(in the rows, 128 means zero)
Which row each row swaps with, under one turn or mirror:
bam: [130 108 130 117  96 137 152 143 106 118 115 125 150 147 133 172  93  99
 111 156 123 127 124 125 128 118 126 125 130 128]
Bet: [141 127 145 119 125 112  75 134 124 130 132 107 122 155 126 153 117 141
 115  93 130 129 157 137 107 126 146 133 130 119]
Resu: [176 135  92 111 109 112 130 123 130 171 112 123 110 122 115 124 139 104
 132 130 120 139 128 143 136 111 143 138 110 147]
zaz: [120 101 118 142 134 145 146 126 120 142 112 141 142 165 144 110 159 155
 103 152 106 111 128 137  95 107 106 143 153 113]
gepo: [133 128  95 103  85 123 119 126 156 104 156 134 111 150 120 117 146 152
 105 120 111 113 119 119 132 121 121 140 152 118]
mopu: [ 99 147 103  93 138 122 137 125 119 141 135 141  96 132 148 110 139 111
 163 119 124 105 186 119 120 138 133 122 142 128]
dafo: [134 118 118 122 178 123 139 104 115 135 122 117 125 139 131 152 161 142
 119 121 147 143 115 139 166 133 130 129 133 138]
Riret: [106 118 110 121 144  93 108 124 162 119 142 112 141 149 160 112  99 129
 108 146 114 156 143 110 132 120 134 117 138 143]
punup: [ 89 127 123 116 124 138 132 146 100 156 108 143 126 146 131 124 150 113
 124 143 111  95 163 117 123  96 115 141 154 127]
Nisug: [131 138 135 107 123  95  87 116 130 132 133 142 148 125 119 118 142 171
 150 127 128 140 124 142 162 122 136 107 121 138]
vevup: [123 125 120 124 138 139 138 115  93 127 132 119 112 153 141 129 127  71
  88  94 124 149 132 129 117 125 124 111 121 133]
soder: [ 87 116 125 108 112 127 169 136 115 138 121 137 148 134  97  95 111 167
 106 140 120 119 139 130 105 124 122 131 130 143]
pek: [139 129 146 124 151 101 144 177 108 130 121 119 137 129 121 123 142 148
 105 179 131 121 119 127 115 119 128 134 140 120]
fuzu: [131 110 147 122 140 120 173 160  99 120 113 113 152 145 128 120 127 128
 104 103 137 158 113 124 102 111 131 110 108 136]
digu: [150 129 118 134  87 153 130 139 127 136 135 135 123 128 127 154 157 148
 142 117  98 137 108 150 149 151 139 107 107 123]
mipel: [131 122 112 118 117 146 103 108 124 139 122 145 127 110 144  76 164 145
 157 158 149 128 131 134 110 133 126 114 128 149]
guseg: [ 89 128 101  95 136 121 123 123 141 123 139 141 144 131 132 101 121 101
 149 166 101 119 139 118 160 131 136 116 134 128]
gumen: [112 108 133 132 166 124 145 112 115 142 149  97 126 157 144 109 124 135
 118 127 151 134 147 136 114 170 137 128 111 114]
Fom: [ 98 122 119 137 149 138 107 144  96 123 134 139 101 133 123 163 119 150
 117 116 173 130 127 134 121 121 130 134 122 118]
nik: [133 120 143  66  95 112 149 160 137 125 122 129 145 139 126 149 150 113
 119 150 119 141 119 128 110 127 119  91 136 112]
firi: [148 125 139  74 167 134 113 126  89 125 136 138 133 118 128 134 141  91
 128 139 111 121 111 125 125 129 119 111 129 128]
dusup: [140 137 104 115 129 156 166 137 110 138 134 149 120 124 110 137 140 131
 150 117 114 114 148 144  98 151 144  77 123 137]
noz: [108 124  86 164 139 132 127 127 118 143 125 136 119 181 142 101 129 131
 124 132 135 124 122 142 129 132 159 124 114 161]
Raru: [133 131 151 117 116 135 151 126  97 142 156  98 144  97 139 152 133 134
 125 153 121 163 133 147 113 139 143 109 138 106]
pona: [142 129 123 124 136 143 109 118 128 121 127 145 114 128 120 101  95 102
 123 182 152 130 146 131 127 127 140 124 139 136]
rinu: [134 132 115 120 179 110 102 109  86 123 120 141 151 140 127  99 138 139
 106 128 150 128 138 131 131 127 134 117 132 136]
visun: [105 130 118  91 138 116 122 176 122 127 146 106 142 122 117 159 134 146
 158 137 132 147 108 128 108 123 133  95 114 145]
Mobuz: [106 118 107 146 126 115 141 141 165 123 139 139 112 159 134 120 114 114
 188 131 143 123 131 135 116 124 134 155 126 115]
Budef: [121 131 154 138 122 116 100 162 134 116 133 137 130 119 125 116 113  73
 124 111  98 141 141 123 137 126 133 139 134 119]
sude: [107 124 125 168  77 129 162 111 119 136 125 139 132 153 142 133 110 111
 141 125 125 131 131 140 139 125 134 163 132 115]
vake: [100 144 151 125 133 100 138 123 130  96 151 149 118 139 125 123 159 117
 163 109 128 132 127 133 137 141 108 140 142 114]
sim: [124 122 112  87  98 113 168 103 148 128 120 131 145 148 128 147 138 155
 130 103 120 135 130 131 123 124 129  80 129 127]
Gab: [104 110 156 135 143 117 132 124 135 141 115 134 151 142 136 181 148 154
 151 148 110 139 134 163 123 137 142 117 122 114]
sezi: [124  74 146 125 147 118 124 137 124 109  84 136 153 150 155 132 125 116
 116 129 129 135 111 113  94 109 111 120 112 124]
vut: [108 125 106 103 123 135 129 141 124 160 145 124 106 143 133  96 132 137
 121 135 125 133  93 124 126  96 119 173 134 109]
san: [129 130 117 148 107 159 162 141 111 132 137 136 113 134 136  69 142 122
 150 125 158 128 156 128 114 134 139 118 136 131]
mafav: [133 120 145 105 151 143 129 161 151 139 130 136 145 139 139 129 164 156
  94 139  95 137 129 129  83 123 126 134 146 134]
goker: [123 152 135 132 101 137 126 103 128 143 156 118 130 126 141 122 143 104
 138 151 150 163 127 162 129 145 139 139 141 148]
Zukif: [104  81 135 139 128 135 104 150 158 122 133 132 135 162 160 129 125 128
 132 133  87 119 141 116 132 118 118 122 148 101]
tal: [117 112 133 155 126 124 133 124 121 136 121 123 130 144 139 135 126  55
 136  94 106 121 143 129 112 123 130 111 130 101]
bine: [118 114 128  93 156 108 176 124 141 129 109 124 125 135 130 162 143 150
 135  95 100 144 125 138 115 119 126 131 130 137]
libas: [137 106 130 141 119 119 125 118 145 113 112 128 131 137 118 190 101 113
 104 132 122 131 113 128 144 131 132 111 129 121]
buku: [123 125 119  82 132 132 118 121 121 129 121 131 105 148 130  60 135  98
 121  97 123 128 126 135 114 125 148 109 130 139]
Nomi: [150 139 118 115 111 142 156 119 121 134 131 126 137  84  93 132 157 132
 142 124 109 139 112 148 133 124 130  94 146 130]
Sol: [139 115 140 110 138 130  87 143 158 139 130 126 149 123 129 119 142 113
 129 187 117 130 150 131 120 129 138 130 139 101]
gef: [120 103 137 136 121 131 139 144 143  88 123 124 132 139 121 110 124 132
 117  82 148 166  90 147 120 120 128 130 141 141]
defe: [127 114  95 137  98 127 135 133 130  99 137 149 143 120 120 141 119 166
 136 151 129 124 114 134  82 121 118  96 148 152]
pupaz: [160 141 137 115 104 147 168 117 101 137 114 142 109 104 104 123 146 128
 117 136 127 137 141 157 113 121 118 144 146 121]
Mur: [140 140 104 117 144 113 114 113 123 122 124 177 132 169 138 107 128 134
 125 119 150 103 152 121 128 149 159 132 109 134]
Bosa: [133 128 136 105  76 151 115 162  91 131 129 111 120 138 146  98 131 126
 149 119 151 113 137 133 111 133 134 111 129 100]
busid: [120 108 143 125 110 117 139 114 125 150 129 134 139 167 138 151 143 127
  95 162 121 151  90 150  95 115 117 109 101 131]
kido: [107 116 106 153 147  96 117 147 136 133 118 126 128 147 111 147 124 112
 107  75 126 136 120 130 131 124 132  94 123 130]
belo: [113 109  98 136 113 112 107 110 155 128 118 165 160 164 120 147 138 129
 114 146 120 138 116 142 136 130 142 104  97 138]
viron: [135 118 118 126 117 135 118 112 163 128 118 144 115 159 127 126 120  96
 157 122 152 161 158 151 127 139 160 120 147 148]
sivuf: [152 136 112 127 117 129 133 165 138 167 130 119 109 113 107 104 148 144
 145 132 118 110 141 135 129 126 124 121 151  91]
kaze: [144 119 142 123 140 127  94 152  99 133 136 123 117 150 136 156 156 142
 158 120 148 120 150 128  99 124 142 150 129 130]
Lobis: [117 155 125 113  81 123  97 112 145 169 146 116 115 121 130 116 142 103
 132 156 109 129 134 139 131 123 131 122 142 120]
lisuv: [118 138 135 106 127 142 128 143  87 130 154  89 150  97 135 144 126 121
 114 140 122 160 124 123 143 137 138 113 138 134]
Kapud: [152 118 127 125 142  96 105 122 129 144 141 107 139 151 159 101 103 100
 151 137 131 137 120 129  86 124 133 129 119 120]
vav: [116 107  91 104 123 121 131 148 137 103 150 145 128 160 122 115 157 126
 126 122 121 122 101 100 126 106 125 155 134 160]
Kun: [120 113 125 143 123 152 138 100 126 133 119 180 117 148 125 136 156 115
 148 127 105 118 117 167 107 122 116 139 141 145]
mevob: [115  92 126 122 122 120 134 145 123  87 124 134 132 138 132 140 115 155
 117  85 125 109 118 110 121 126 149  99 103 106]
Nenuf: [125 122 144 107 136 121 131 118 156 132 131 112 126 130 144 114 121 102
 145 115 132 139 186 123 104 122 142 110 169 107]
Mes: [119 128 146 119 117 133 111 130 146 143 146 117 119 114 134  72 148 150
 148 106 117 131 137 138 110 118 157 137 133 112]
luv: [121 117 126 149 122 129  68 146 136 120 131 124 130 136 130  89 140 129
 151 140 135 143 142 133 114 132 140 163 135 132]
suno: [124 112 122  90 134 171 126 151 110 136 119 112 133 154 123 146 121 138
 168 106  79 126 129 129 131 120 133 118 130 139]
girur: [128 112 109 151 122 114 131 157 133 116 135 134 102 122 132 172 155  88
  93 139 130 130 146 125 102 125 116 111 138 130]
ketol: [132 129 124 130 101 106 123 128 140 142 125 135 139 140 151 147 125 188
 142 172 124 127 158 135 114 130 132 112 129 115]
ziz: [126  95 105 117 101 116 105 158 112 102 119 126 151 153 128 140 147 153
 116 134 123 128  94 114 123 131 120 123  93 120]
mik: [100 117 104 143  96 122 160 101 113 122 134 150 139 144 131 116  84  91
 126 127 116 146 137 132 133 118 143 133 130 125]
vibil: [128 131 139 120 156 100 171 131 139 131 126 138 131 142 120 104 129  77
 135 100 102 143 130 137  96 128 127 131 130 118]
vafu: [143 103 162 115 122 134 155 139 118 105 100 149 109 139 117 141 152 145
 115 110 134 115 130 158  92 131 128 106 138 108]

Swapped with girur: Resu
Swapped with tal: Nomi
Swapped with Bosa: gef
Swapped with ketol: Riret

Which row each row swaps with, under one turn or mirror:
sem: [110 128 123 152 149 107 108 106 132 112 160 136 117 159 132 128 110 110
 155 126]
kiru: [110 118 139 126 154 121 146 116 137 116 129 138  75 127 114 125 138  95
 122 143]
sumul: [117 125 148 121 103 140 136 141 119  92 125 148 141 117  95 110 143 115
  91  95]
gidan: [147 111 121 130  97 131 164 138 129 127 144 122 136 119 148  92 138 104
 107 124]
vod: [ 63 139 146 132 132 113 139 129 111 132 120 157 112 122 144 125 119 137
 108 106]
pubu: [109 105 117 112 110 119 150 143 120 117 110 133 127 142  68 105 131 122
 118  99]
Bupe: [135 128 104  93 137 119 120 153 115 136 144 146 128 111 167 118 115 127
 118 101]
Dat: [118 142 111 150 154 106 120 110 135 122 107 133 107 103 117 136 163 125
 141 129]
gek: [132 116 164 133  87 141 161 113 114 131 131 154 136 126 152 115 130  97
 141 110]
neb: [115 146  84 126 109 155 122 123  95 139 137 151 121 122 135 128  96 116
 118 123]
Gaso: [144 118 167 154  84 129 124  99 114 138 114 130 139 116 116 119 113 116
 150 127]
tufaf: [122 162 125 133 136 116 139 136 127  98 144 101 117 153 104 117 133 111
 114 100]
kubu: [159 126 131 130 108 126 136 140 128 137 110 143 123 145 131 134 166 132
  93 132]
kib: [ 93 135 138 161 126 139 120 121 146 122  85 134 117 129  97 115 130 124
 128 125]
tama: [146 129 108 148  93 145 150 109 130 122 123 133 134 148 118 106 145  93
 110 143]
pura: [146 112 143 139 138 106 157 114 111 132 109 157  95  95 107 136 143 137
 111 108]
par: [118 132 115 121 152  98 114 123 131 129 149 153 104 153 118 132 105 156
 109 136]
robip: [159 135 130 129 124 152 129  79 119 108 142 134 145 110 123 109 140  94
 141 129]
tulin: [163 121 136 115 112 139 142 128 127 129 152 149 136 103 108 123 171 122
 104 122]
tuz: [123 123 132 117 138 126 130 153 130 121 146 144 182 110 117 117 118 114
 100 142]
vuna: [101 117 111 146 142 119 102 108 150 118 117 122 141 108 126 123 143 110
 142 141]
nobo: [133 132 133 156 119 136 134 121 134 117 119 133 163 162 134 117  88 127
 103 128]
Taf: [109 124 112 120 142 115 128 131 139 116 150 155 112 110 113 121  68 112
 117 127]
tizu: [117 111 107 121 138 110 127 126 135 131  95 118 142 150 123 109 137 131
 156 109]
Fefi: [114 111 141 127 109 103 128 142 122 126 137 156 141  80 148 115 136 132
 116  83]
tum: [ 94 127 124 154 152 105 124 114 107 132 116 159 136 117 109 128 100 133
 162  96]
bedam: [111 104 130 152 104 127 153 122 132 128 112 134 167 143 115 110  86 130
 122 115]
Fav: [136 134 118 152 128 131 129  86 110 142 124 149  99 118 105 138 151 128
 160 106]
mevup: [138 118 134 109  87 111 127 118 130 124 139 152 166 160 121 116 106 140
 143 120]
tef: [108 122 139 110 135 129 158 136 148 121 155 169 149 134 104 126 136 114
  91 130]
matet: [166 135 127 115 100 119 108  95 134 126 156 136 122 131 109 105 111 113
 164 113]
gil: [152 120 137 142 129 101 137 127 127 157 131 133 103 135 117 123 131 155
  86 125]
Monez: [142 161 131 130  85 116 131 154 110 133 108 138 121 122 131 159 108 114
 137 110]
Tuzi: [ 88 132 145 100 104 134 122 126 139 110 119 143 157 128 119 116 126  94
 140 139]
Betu: [135 112 144  89 143  94 133 136 148 105 109 167 109 140 112 135 120 121
 127 121]
kebet: [107 123 124 129 127  99 127  76 121 147 111 150 101 152  97 119 105 134
 137 121]
raba: [138 104 141 119 127 114 105 134 149 150 121 117 157 128 108 110 150 132
 139 121]
pake: [139 121 137  91  98 119 140 117 126 138 156 157 145 129 118 103 109 117
  86 132]
Zelug: [136 126 116 132 111 107 150 123 115 123 138 172  70 111 108 117 121 106
 120  91]
Tis: [135 155 140 132 156 110 125 124 102 151 131 150 107 118 109 142 116 157
 118 130]
lif: [125 116 104 141 132 105 148 118 130 132 114 136  76 113 121 119 119 110
 160 113]
guf: [127 134 133 134 126 137 132  93 113 123 131 152 143 168 168 122 114 132
 125 113]
vaf: [130 128 137 120 138 100 125 140 139 103 126 165 110 127 106 124  70 122
 127 102]
Lokam: [116 151 152 121 102 149 123 142 129 115 147 164 128  92 132 103 112 112
 110  99]
Lon: [133 123 159 138 149 114 125 117 120 118 157 127  92 102 101 112 119 119
  97 132]
bik: [131 127 127 128 145 113  92 122 116 157 159 140 118 107 146 124 118 145
 135  97]
tev: [143 146 119 120 123 119 112 106 114 106 151 153  94 142 120 118 140 112
 161  84]
Suni: [ 94 139 121 139 123 134 141  92 126 140 122 182 129 139 117 146 104 119
 159 111]
fet: [141 102 160 127 101  93 138 163 135 132 137 157 149 134 134 136 120 126
 113 120]
ros: [142 138 142 123 102 120 137 129 121 119 140 149 156  90 140 110 161 120
 130  96]
kidor: [154 148 156 112 118 128 127 116 114 124 144 130 170 141  95 102 131 132
 155 125]
gazep: [101 150 112 151 118 149 101 105 113 115 104 158 106 116 112 146 117 112
 129 122]

Swapped with pubu: neb
Swapped with tufaf: Monez
Swapped with fet: sem
Swapped with tum: tuz

